Small tables with named rows and columns. After each table, cells are looked up by row and column.

Salu:
        Memu  Megole  Geguv  Led  Volo  Rul  Kef  Lapamek  Bavez  Zimo
Mukeso   137     160    171   53   107  133  176       29     34   195
Lud      103     101    105  147   174  109  111      207    149    79
Nomu     135     157    168   57   107  132  171       33     40   189
Zor      136     155    164   61   103  132  167       34     46   187
Pab      131     114    101  159    92  128   92      125    172   105
Maz      102     104    111  138   175  109  118      199    137    86
Baso     102     102    107  144   176  109  114      207    145    81
Pob      132     116    102  153    86  128   93      114    166   110
Lak      128     153    168   53   120  127  174       46     33   183

Zimo of Maz = 86
Megole of Pab = 114
Bavez of Lud = 149
Kef of Pab = 92
Bavez of Baso = 145
Megole of Zor = 155
Bavez of Pob = 166
Zimo of Pob = 110
Volo of Maz = 175
Kef of Zor = 167
Megole of Maz = 104
Geguv of Baso = 107
Memu of Baso = 102

Table Robamir
,Mezoz,Gir,Zofenu,Rogibi,Lafavin,Keneno,Teliri,Ruv,Kova
Fug,129,147,153,143,160,97,151,138,104
Mufo,104,145,163,127,157,116,142,132,151
Rog,130,128,142,123,129,167,116,162,136
Kon,126,132,140,118,124,164,111,164,134
Mifil,199,117,61,172,105,137,135,91,130
Bobi,125,122,145,118,124,170,118,163,126
Sikugi,199,116,69,177,102,138,140,98,132
Laru,137,128,145,117,123,167,117,170,129
Gako,117,140,140,130,140,133,137,120,176
Talaz,105,146,161,123,153,116,145,137,149

Rog, Teliri => 116
Mufo, Zofenu => 163
Talaz, Zofenu => 161
Mifil, Keneno => 137
Laru, Zofenu => 145
Bobi, Kova => 126
Fug, Kova => 104
Mifil, Kova => 130
Laru, Gir => 128
Talaz, Lafavin => 153
Sikugi, Kova => 132
Fug, Lafavin => 160
Sikugi, Teliri => 140
Sikugi, Rogibi => 177
Kon, Mezoz => 126

Dozeki:
         Borulu  Piven
Fikuz       177    114
Metokam      27     53
Balapob      16     73
Nus          99    194
Tur         168     99
Pekal       177    107
Ruzo         78    179
Ges          84     26
Gop         147     73
Kob         110    203

Metokam, Borulu -> 27
Pekal, Borulu -> 177
Balapob, Borulu -> 16
Pekal, Piven -> 107
Fikuz, Piven -> 114
Ges, Borulu -> 84
Fikuz, Borulu -> 177
Ges, Piven -> 26
Gop, Borulu -> 147
Nus, Borulu -> 99
Kob, Piven -> 203

Table Kavi
         Rifom   Tiga    Nen  Vonudom  Lanof  Feded
Gusunup   0.66   0.39   0.22     0.05  -0.12   0.43
Gumug     0.73   0.41   0.25     0.06  -0.12   0.47
Gagizok  -0.55  -0.55  -0.12     0.19   0.47  -0.52
Nimevap  -0.34   0.20  -0.03    -0.10  -0.13   0.07
Gega     -0.27   0.28  -0.01    -0.12  -0.18   0.14

Gega, Vonudom: -0.12
Nimevap, Nen: -0.03
Gagizok, Vonudom: 0.19
Nimevap, Tiga: 0.20
Gusunup, Vonudom: 0.05
Gega, Rifom: -0.27
Gusunup, Nen: 0.22
Gega, Tiga: 0.28
Which row has the largest Lanof? Gagizok

Table Bezate
cols = Dut, Vimidu, Rigolak, Tepiguk
Tegedob: [9.523, 21.189, 68.647, 9.743]
Rog: [22.808, 71.635, 1.370, 65.736]
Vemep: [23.136, 35.755, 49.152, 18.241]
Vepab: [9.523, 62.953, 6.849, 83.931]
Potunup: [39.315, 21.189, 65.593, 81.884]
Zifa: [26.418, 71.988, 1.754, 66.350]
Kos: [23.228, 35.759, 50.708, 18.205]
Fek: [40.114, 21.594, 62.815, 81.903]
Gem: [27.314, 69.296, 1.370, 64.807]
Safat: [59.440, 44.388, 48.121, 9.743]

Tepiguk of Potunup = 81.884
Tepiguk of Safat = 9.743
Dut of Vepab = 9.523
Dut of Vemep = 23.136
Rigolak of Safat = 48.121
Rigolak of Potunup = 65.593
Vimidu of Zifa = 71.988

Dip =
columns: Ramif, Sodoga, Bogi, Gedof, Nakam, Robul, Zisopi, Sos, Bazofu, Zom
Kezog: [0.848, 0.554, 0.176, 0.297, 0.408, 0.754, 0.628, 0.691, 0.574, 0.688]
Zam: [0.437, 0.564, 0.644, 0.579, 0.353, 0.587, 0.498, 0.305, 0.676, 0.673]
Sed: [0.070, 0.406, 0.877, 0.468, 0.446, 0.222, 0.358, 0.232, 0.868, 0.639]
Kor: [0.668, 0.489, 0.187, 0.593, 0.202, 0.655, 0.615, 0.767, 0.791, 0.753]
Tubizo: [0.558, 0.553, 0.465, 0.444, 0.456, 0.326, 0.368, 0.587, 0.794, 0.677]
Nabudul: [0.469, 0.576, 0.822, 0.841, 0.676, 0.641, 0.521, 0.375, 0.330, 0.370]
Volud: [0.388, 0.464, 0.405, 0.481, 0.217, 0.861, 0.951, 0.530, 0.627, 0.653]
Pafovoz: [0.739, 0.523, 0.133, 0.371, 0.442, 0.513, 0.691, 0.917, 0.628, 0.622]
Disise: [0.585, 0.681, 0.557, 0.571, 0.493, 0.353, 0.243, 0.587, 0.778, 0.581]
Dad: [0.337, 0.429, 0.560, 0.531, 0.336, 0.650, 0.487, 0.477, 0.778, 0.635]

Zisopi of Pafovoz = 0.691
Ramif of Disise = 0.585
Bazofu of Sed = 0.868
Zom of Kor = 0.753
Gedof of Sed = 0.468
Robul of Kezog = 0.754
Bogi of Kor = 0.187
Ramif of Kor = 0.668
Zom of Nabudul = 0.370
Row with the largest Robul: Volud

